(in the rows, 128 means zero)
The rows of A fall into 3 groups, and each row is roughly a mix of its group's hidden directions.
A (102 x 10):
[[ 86 139 120 122 142 127 174  87 185 125]
 [125 136 146  81 132  96 106 167 188 117]
 [ 84 168 107  97 121 174 114 102 152 158]
 [177  89 162 110 128 183 132  99 135 133]
 [119 148 177 156 112  82  74 132 115 144]
 [108 129 151 130 190 174 124 120 162 163]
 [143 193 117 159 111 161 142 119 115 173]
 [164 145 115 160 139  91 193 141 144 148]
 [168 117 158 107 170 133 141  99 187 137]
 [127 114 162 162 150 192 152 116 166 125]
 [169 100 127 132 148  95 192 127 163 131]
 [176 118 149 165 171  77 127 117 126 106]
 [165 119  98  93  61 113 120 104 110 137]
 [151 115 129 163 117 125 144 183  65 129]
 [140 142  83 140 163 191 142 142 163 132]
 [162 138 173 160 133 137 134 128 197 115]
 [150 129 146 148  54 141 116 166  97 123]
 [ 78 104 132 151 186 132 120 139 104 169]
 [134  91  95  96  73 123 162 105 104 150]
 [192  99  97 124 168 129 157 148 145 144]
 [138 106  85 126  87 178  87 126 115  98]
 [ 89 173  97 161 170 153 113 118 143  98]
 [129 205 106  92 139 109 115 153 111 120]
 [152 167  94  70 100 142 108 135  92 127]
 [ 74 125  97 132 108 168 124 129 156 179]
 [128  79 144 163 125  62 148 110 124 109]
 [128 122 140 141 109 189 134 123  63 153]
 [168  94 170 150 142 147 110 114 169 167]
 [152 166 141  97 144  55 114 143 140 123]
 [149 164 140 195 137 126  90 152 105 108]
 [138 152 109 141 107 153 183  82 136 171]
 [192 154 115 145 140  92 124  83 148 116]
 [128 156 158 118 178 157 122  75 146 161]
 [ 93 103 131 141 106 181 150 104  74 134]
 [183 136 143 103 121 144 118 125 114 197]
 [100 118 134 142 152 156 206 137 150 115]
 [119 126 138  79  78 176 140 113 136 166]
 [181 165 164 155 174 128 118 130 149 150]
 [ 64 153 103 133 121  91 109 109 143  88]
 [121 106 125 129 179  56 132 122 107 106]
 [177 116 148  77 108  81 139 105 137 109]
 [192 120  96 138 109  87 148 129 111  92]
 [113 114 119 199 145 121 179 128 117 101]
 [127 116  95 124  96 188  85 155 100 139]
 [173 133 133 153 187 148 158 104 107 100]
 [156 174 101 166  95 106 122 104 130 173]
 [ 62 136 112 115 164 108  93 147 139 161]
 [187 133 186 150 110 130 116 126  93 144]
 [139 110 106 124 122  92 107 151 198 162]
 [156 133  62  95 125 125 167 106 105 104]
 [ 90  96 109 153 122 172 155 152 111  80]
 [132 120 147 179 109 142 153 135 158  63]
 [117 126 122 121 128 112  52  80 149 108]
 [ 95 153  98 107 164 179 137  97 163 140]
 [150 126 157 193 147 176 129 118 155 142]
 [189 164 123 107 122 106 114 124  77 107]
 [150 173  96 159 135 152  99 134 180 102]
 [ 92 139  91 120 128 106 156 155 183  89]
 [115 161 115 158 133 203 115 138 140 160]
 [ 70  99 100 131 123 131 140 182 113  95]
 [139 166 166 152  92 168  90 127 145 161]
 [102  64 129 136 147  81 110 128 104 161]
 [174 132 144 112 168 126 128 122 199 125]
 [122 132  67 129 101 141 120 194 115 135]
 [122 158 116  49 109 111 144 118 160 136]
 [ 90 122 144 177 170 159 158 136 114  92]
 [146 189 130 121 139 169 124 113 178 155]
 [160 166 136 102 137 161  82 107 173 145]
 [129 130 131 159 159 127 116 105 123 210]
 [120 146  94  79 116 142 154  94  73 141]
 [149 144 134 168 193 133 138  96 139  89]
 [169 109 161  74 141 162 132 107 155 156]
 [170 152 143 166 100 142 133 107 188 142]
 [150 128 171 162  74 116 122 106 161  93]
 [102 150  75 127  70 108  98 133 103 127]
 [172 116 112 151 102  97 125  86  81 157]
 [143 162 116 184 173 118 116 129 105  85]
 [144  92 139 112 110 194 153 138  85 143]
 [152 130 140  81 155  62 103 135 109 146]
 [116 126 138  85 107 184 162  83 148 135]
 [148 151 115 121 166 188 159  82 137 121]
 [ 80 142  66  86 118 129 140 126  99 117]
 [131  99 127 147 121 139 210 138  97 142]
 [161 156 137  97 142 150 105  91 186 150]
 [109 127 158 123 178 163 118 113 184  99]
 [150  98 155  59 146  84 120 127 132 125]
 [104 155  83 181  91 104 137 112  98 130]
 [ 99 124 114  83  91 155 168 167 102 145]
 [156 131 164 127  86 160 156 101  81 101]
 [151 139 147 102 112  69 104  82 141 160]
 [170 125 123 102 118  55 122 110 142 159]
 [171 138 145 120 155 181 154  83 150 144]
 [178 152 118 139 149  93 139 109 190 138]
 [141 179 112 155  83 109 132 124 183 133]
 [175  80 140  95 141 147 117 173 141  99]
 [206 131 117 129 129 172 138 135 159 138]
 [102  73 161 114 173 165 114 153 137 128]
 [151 158 122 162 110 196 155 106 119 107]
 [124 134  90 132  95  68 105 119 119 178]
 [110 151 103 161 146 174  98 144  97 175]
 [ 87 130 168  84 144 104  71 129 124 126]
 [ 94  81 145 146 164  85 149 129  98  99]]

Here is one row from each group, named. Which group is each of the other rows in?
[142  88 131  66 134 131 123 111 183 113]	(19)
[147  98 161 136 191 127 102 129  97 165]	(24)
[187 138 156 144  64 132 129 114 115 114]	(84)

[137 116  96 186 127 150 168 162 118  90]	(19)
[ 71 115  88 155 116 111 150 113 145  82]	(19)
[143  95 105 152 110  82 120 193 128 116]	(84)
[113 160  98  95 112 110 138  84  73 106]	(84)
[169 105 140 152 194 132 127 163 129 158]	(84)
[191 144  91 132 134 112 148 115  81 102]	(84)
[147 180 151  99 151 141 101 113 177 158]	(19)
[149 150 146  95 143  91 110  72 119 170]	(84)
[111 178 140  97 137 189 131 147 159 143]	(19)
[146 138  99  76  78 127 119 139  99  86]	(24)
[124 178 106 199 134 122 110 151 110 132]	(24)
